One turning vector, and how many steps it has turned:
The counts run from 0 to 241.
[161 132 126 134  92 119 125 139 117 151 120 109 138 144 151 139 173 180
 173  94 150  91 132 103 112 161 122 115 115 128 112 148 163 129 104  54
 126 113  88 111  59  93 118 129 137 135 110] => 120
[178 189 113  92 124 111 142  89 100 126 136 134 124 158 134 154 140 156
 125  69 150 110 106 110 134 139 175 150 131  92 171 142 157 140 149 101
 127 114 101  85  94 119 126 134 124  83 103] => 154
[153 154  99 122 147 110  91 111 132 115 144 136 183 182 141 156 155  95
 155  67 146 112 107 110 116 137 127 131 128 121 129 124 175 125 107  93
 103 139 135 126  61  77 116 153 161 159 150] => 26
[141 142 108 121 131 124 105  84 127 127  93 162 151 190 132 141 160 134
 176  81 138 112 107 148 146 126 119 145 148 124 120 123 165 137 115 111
 120  99 100  56  66 106 114 149 134 149 117] => 12
[177 144  86 122  89  98  85 106 109 119 147 161 126 167 123 111 130 127
  90  71 158  90  78 100  77 169 138 139 119 143 142 144 129 119 123  89
 123 136 119 120  98  82 157 159 117 125 130] => 230
[167 198 118 130 111 124 170 113 128 121 119 141 149 161 141 173 160 149
 128  68 143  87 105 139 142 154 153 156 150  71 132 136 157 103 113 107
 127 158 124 114  85 113 146 118 134 137 129] => 157
[172 177  74 125 144  91 164 103 105 153 115 140 123 144 129 151 156 122
 142  90 171  86 103 106 120 139 154 164 110  94 155 152 164 121 139 103
  98 106  99  83  95 134 128 117 116 103  92] => 161
[173 172 112 126 103 112 117 122 127 123 129 108 167 151 157 136 158 150
 131  52 142  84 132  93 122 145 173 145 140 104 122 137 176 132 125  69
 123 138 104 149  74  98 130 119 143 109 130] => 139
[146 159  96 156 166 152 147 109 117 137 161 161 146 172 124 181 161 131
 130  83 141  95 112 128 116 115 129 124 128 104 143 149 165  86  86 126
  97 134 125 112  74  92 126 115 144 163 121] => 183
[163 118 109  96  72 102 113 125 123 136 106 133 166 156 155 151 173 145
 139  59 132  65 108 128 144 180 130 139 147 147 132 145 140 134 141  85
 121 113 110 127  96 118 131 138 118 147 109] => 124
[155 153 136 111 132 119  86 109  71 131 123 149 146 179 131 150 144 112
 154  70 156 102 126 119 168 151 141 124 125 110 131 131 151 102 104  93
 123 100 122 129  61  75 123 130 125 165 128] => 8
[149 128  93 104 158 149 135 114  84 143 172 150 160 162 123 139 149 152
 128 124 139  78  96  84 109 144 126 117  91 149 135 162 107 138 110 115
 152 123 102  73  98  84  92 152 123 119 108] => 78
[122 128 118 116 120 134 103  88 126 134 145 159 135 197 129 175 148 173
 135 107 141 133 112  97 121 118 139 153 113 112 132 149 152 100  85 128
 111 108 107  85  71  53 116 104 137 155  93] => 195
[176 133 101 124 116 111  99  88 108 122 153 164 112 161 133 167 130 144
 104  50 143  93  77 128 116 141 126 145 117 161 144 138 112 106 114 100
 129 129 133 118  97  84 117 172 124 141 138] => 223
[141 159 134 127 118 124  86 115  93 135 105 133 148 198 135 151 162 120
 148  88 155 122 127 105 156 145 129 133 118 104 112 131 160  98  95  88
 122  97 119 112  57  73 123 120 122 159 107] => 7
[190 130 114 101 107 124 113 147 112 120 143 134 145 145 144 122 161 131
 133  54 123  69 111 122  98 180 124  99 138 147 153 144 140 111 122  60
 117 126 116 146  85 116 145 151 129 132 119] => 116
[172 169  93  96 135 110 103  77 121 115 141 139 134 176 117 150 133 130
 108  67 145 127  78  98 116 157 141 151 128 119 187 131 131 121 139  98
 119 148 137 110  92  91 143 166 143 136 133] => 41
[151 140  88 127 106 118 101 105 132 126 147 184 140 187 121 138 152 130
 101  82 139 102  92 128  83 141 131 139 132 121 159 149 146  88 105 115
 101 128 128 114  97  85 166 138 138 169 115] => 206
[166 150  94 162 118 118 123 121 113 146 149 147 123 132 135 137 141 162
 148  99 175  98  85 110  97 156 115 129  84 143 104 142 135 147  95  79
 134 136 105  97  80  62 109 159 125 137 152] => 234
[152 117  84 136 118  95  81  99 115 157 145 168 112 168 129 147 148 137
 126  95 168 101 107  90  90 133 130 142  96 157 148 157 142 119 116 102
  98  92 108 103  97  72 122 138 123 144 102] => 211
[163 162 117 138 153 144 109 121 100 115 145 158 163 185 124 131 157  99
 147  64 152  83 129 131 137 121 140 125 155 119 123 132 170 110  92  96
 126 122 132 128  56  97 132 132 136 149 136] => 1
[133 107  78 123  91  98  65 102 132 149 131 157 131 185 139 151 150 128
 112  88 159 105 103  82  94 146 138 157 105 156 125 149 143 107 112 106
 100 105 110 110 101  73 124 121 128 151  82] => 212
[153 133 104 142 122 155 148 135 123 160 135 150 143 177 111 128 173 167
 143 109 153  57 127 110  97 135 103  99 129 159 113 167 133 139  89  92
 123 141 105  98  83 100 124 122 141 159 100] => 94
[146 159 124 125 121 120  98 109 119 148 108 136 135 203 131 148 164 126
 151  93 169 125 140 102 135 137 126 138 138 112 117 139 178 123  92  98
 117  88 114  96  68  85 121 102 127 152  86] => 6
[131 152  92 116  97 121 117  86 132 137 112 128 165 186 126 158 141 167
 112 127 156 117  84  74 124 170 139 166 106  93 135 153 120 133 122 116
 135 148 116  89  88  68 136 128 144 148 112] => 56
[172 144 119  94 109 118 124 111 112 119 139 123 131 137 160 141 151 178
 175  72 127 105 103 119 127 156 124 122 118 130 145 132 147 143 128  61
 135 105  87  88  84 116  95 155 122  91 106] => 128
[140 145  96 114  73  94  90 100 112 150 106 137 131 164 138 139 141 128
 105  91 167  90  75  84 114 168 138 161 108 147 106 140 124 143 120  95
 135 124 107 118 110  86 123 133 105 131 113] => 237
[159 158  88 101 148 112 165 121 112 134 169 163 158 159 130 177 166  97
 126  92 162  89 100 123 131 150 151 133 131 109 154 168 168 139 136 143
 120 108 110  81  97 117 113 135 128 119 110] => 167
[130 130 119 112 128 139  91  92 107 133 150 153 125 184 142 183 144 167
 124  88 127 129 108  99 125 130 138 138 102 109 138 139 137  71  83 117
 118 105 116 115  75  60 111 110 131 146 103] => 196
[171 157  81 116 121 105 127  81 142 122 140 148 147 186 123 168 148 123
  98  80 148 111  83 108 101 157 123 150 140 123 166 130 136 127 127 107
 108 169 146 109  99 112 141 158 151 147 123] => 42
[153 131  74 148  98 112 110  85 149 138 112 170 127 161 140 146 145 159
 130  73 137  84  74 136  97 137 107 160 123 168 105 125 128 124 111 100
 112 139 112  87  99 109 129 164 124 142 124] => 225
[150 157 113 127 113 116 111 110 116 150 110 161 129 203 116 140 163 114
 157  98 174 114 140 110 126 140 117 132 149 125 130 153 178 146 100  92
 113  85 105  72  71 102 131 120 123 144  85] => 5
[156 132  92 164 141 127 106 113 120 141 157 164 131 146 138 167 144 141
 156  95 146 110  96 123  87 137 106 126  90 138 127 137 141  87  81  95
 100 117 106 110  69  68 118 149 135 149 125] => 209
[156 124 131  81  80 142 108 112 106 141 121 144 125 191 120 119 164 194
 126  93 124  93 102 113 122 159 125 114 142 147 149 152 127 129 127  80
 142 111  97  96 101 109 152 132 116 135  74] => 105
[147 106 123 116 114 158 128 130 105 129 138 153 179 169 136 124 172 171
 166  90 123  54 105 131 139 144 117 107 131 158 112 152 127 128  99  96
 148 129  97 102  75  91 113 148 134 159 129] => 101
[171 158 119  85 141 124  87  83  96 116 128 144 129 190 132 140 142 127
 144  64 125 140 107 112 136 151 135 133 126 106 156 104 150 100 114  82
 127 103 124 106  70 100 120 142 119 121 106] => 15
[153 160 128  94 151 130  89  78 101 121 130 138 136 190 133 142 145 147
 162  66 132 140 122  99 137 120 135 136 125 111 138 106 157 117 102  82
 131 107 122  93  63  93  99 140 137 118 111] => 14
[154 162  98  98 165 133 126  88  90 125 154 151 124 186 121 155 151 138
 108  79 138 108 112 101 110 115 167 149 118  90 169 140 151  94 113 122
 113 109 116  95  96 107 127 108 124 105  80] => 179
[169 127  87 123 153 150 152  93  85 148 134 170 130 162 112 138 152 174
 126  86 136  55  75 122 128 142 113 119 118 163 152 158  95 115 127 112
 134 137 115  84 113 123 116 153 114 144 107] => 85
[162 171 127  93 110  93 129 121  91 138 136 109 139 147 153 181 151 141
 127  65 158 102 118  90 162 163 171 142 116 106 155 145 154 133 138  89
 128 110 107 131  86  93 107 123 115 114 118] => 147
[172 159 111 100 117 117  99  85 122 121 120 165 134 203 109 160 152 114
 128  61 148 121 105 144 134 146 118 134 172 131 163 124 154 118 116 101
 116 125 137 106  82 115 148 148 132 161 106] => 17
[144 130  89 161 129 133 121 125 142 133 165 168 142 162 148 171 156 139
 137  89 139 103 100 120  73 130 106 127 117 140 113 143 149  88  80  99
 102 134 114 109  74  73 123 137 150 160 132] => 208
[162 143  92 126 159 110 109 118 123 118 152 145 176 154 135 157 156  89
 174  71 147 121 104 118 113 158 116 119 112 112 145 126 156 119 112  89
 105 126 125  96  63  87 104 170 156 139 145] => 27
[162 152  92 150  86 120 121 121 153 132 149 152 147 172 134 149 149 132
 106  79 166  86  85 117  84 159 106 137 131 150  91 145 151 143  93  95
 136 160 124 113  90  82 133 158 133 151 134] => 232
[151 121  99  87 127 133 139 100  95 147 151 149 149 181 115 138 145 156
 117 123 143  85  83  73 109 173 120 127 100 144 142 164 103 141 117 113
 153 129 111  69 113  95 107 124 119 114  80] => 79
[150 116 110  95 110 121  95 127  87 157 129 140 143 177 126 134 167 134
 115  76 144  50 113  85 131 152 137 108 125 164 146 165 119 127 132  97
 128 106 109 131 104  88 139 116 118 154  86] => 98
[181 120 112 115 132 126 135 109 107 146 140 147 106 146 130 148 159 173
 146  59 126  64 107 135 114 133 108 105 129 181 157 147 129 132 130  78
 116 118 105 106  89 140 107 157 118 139 103] => 110
[138 131 106 117 150 135 114 124  96 121 170 173 174 174 141 152 153 107
 139  81 138  92 100 124 129 124 152 128 110 106 152 155 152  88 105 138
 110 114 120 124  67  71 131 130 143 165 142] => 190
[142 125  90 119 133 153 137  84 124 150 108 154 136 183 116 120 167 182
 133  99 127  62 103  89 102 128 121 139 123 152 115 151 117 112 111 103
 135 144 100  84 109 117 116 114 120 131  75] => 87
[148 132  97 128 131 162 126  90 118 141 104 139 147 185 118  99 155 193
 129 100 124  64 104  86 106 119 129 133 115 129 114 134 113  99 103  89
 136 143 103 102  93 101 130 107 126 128  96] => 88
[165 132 134 114 115 153 125 122 105 129 128 136 136 160 144 149 164 189
 145  60 114  70  95 134 133 158 109 104 133 145 136 131 121  93  98  73
 136 142 118 134  77 101 127 140 136 155 126] => 108
[150 138 107 115 113 124 116 109 108 115 151 139 169 156 152 151 141 141
 126  67 135  76  63 112 124 154 131 131 115 151  84 127 124 141 104  96
 162 152 113 116  91  69  96 159 123 129 156] => 240
[136 160  93 125 159 149 158  83 129 122 118 166 163 179 142 178 165 149
 153  81 127  80  90 136 131 106 138 155 129  94 111 133 160 108 101 136
 117 137 105  70  85 120 104 107 130 130 109] => 176
[156 139 102 118  98  90  91 102 101 157 134 138 111 157 128 145 131 134
 115  83 171  98  84  72 105 166 130 140  92 154 114 147 129 156 119  85
 133 114 103 107 106  73 109 140 107 115 106] => 236
